In the data rows, the value 128 means zero.
Some points, one per row:
[162  82 135  85 106 116 120 109]
[108 190 174 189 122 145  59 186]
[ 94 118 141 141 147 121 180 134]
[113 107 126 159 153 126 154 124]
[ 96 120 137 140 118 182 149 150]
[ 92 189 182 245 134  75  37 193]
[111 126 114  77  99  84 131  58]
[ 67 125 143 131 160 149 123 137]
[138 158 152 139  96 139  81  95]
[137 129 125 114 155 150 175 104]
[127  77 101 102  91 169 134 115]
[152 137 143 133  52  56 110 122]
[154 105 153 144 184 136 145 126]
[ 97 116 101 140 112  87 124 172]
[130 128 116 116 113 135 163 179]
[162 142 103 129 155 162 130 107]
[173  92 140 132 119 103 162 121]
[147 139  93 128  96 160 134 100]
Then 20 other points, each followed by its number:
[135 120 133 160 181  99 147 102] 0
[ 96  72 152  56 111 141 149  87] 1
[123 176 155 218  99 109 105 164] 2
[101 134 129 157 106 159 106 152] 3
[112 114 151 141 106 129 186 117] 4
[116 128 120 140 151 186 156 162] 5
[222 114 119 128 120 107 163  95] 6
[ 80 141 148 153 144 133 105 168] 7
[173 114 136 125 126 121 116 107] 8
[ 79 126 138 141 141  99 121 162] 9
[165 103  91 103 104 130 181 102] 10
[193 101 113 139 116  86 140 107] 11
[130 142 115 152 143 127 156 112] 12
[184 140 109 145  78 112  93  86] 13
[ 89 142 117 144 136 165  78 164] 14
[ 83 143 141 118 179 159 137 206] 15
[ 96 192 172 160 157  95  95 122] 16
[101 123 120 133  66 118 192 160] 17
[155 104 184 102 183  71  57 131] 18
[ 99 152  89  79 150 116 141 113] 19
Which three of these numbered points are nearest to each point below, ignoring the 3 directions in which the first points spread most? Their numbers follow each, nearest first.
[104 230 170 255 180 110  39 147] > 0 12 16
[125 122 140  79 173 131 164  76] > 16 0 9
[100 165 144 152 160 168  95 136] > 9 7 12
[141 137 107 168 127 113 125 134] > 13 10 12
[ 80  61 169 111 118 107  97 109] > 1 7 9
[105 154  97  76 106 125 132 173] > 15 14 19
[112 143 106 106 166 128 111 154] > 19 15 9
[118 125 101 141  98 125 178 116] > 2 10 12
[140  62 185 111 176 124 139  89] > 18 8 0
[181 147 164 138  73 105  54 100] > 8 11 13
[107 235 198 194 150 126  68 226] > 15 5 10
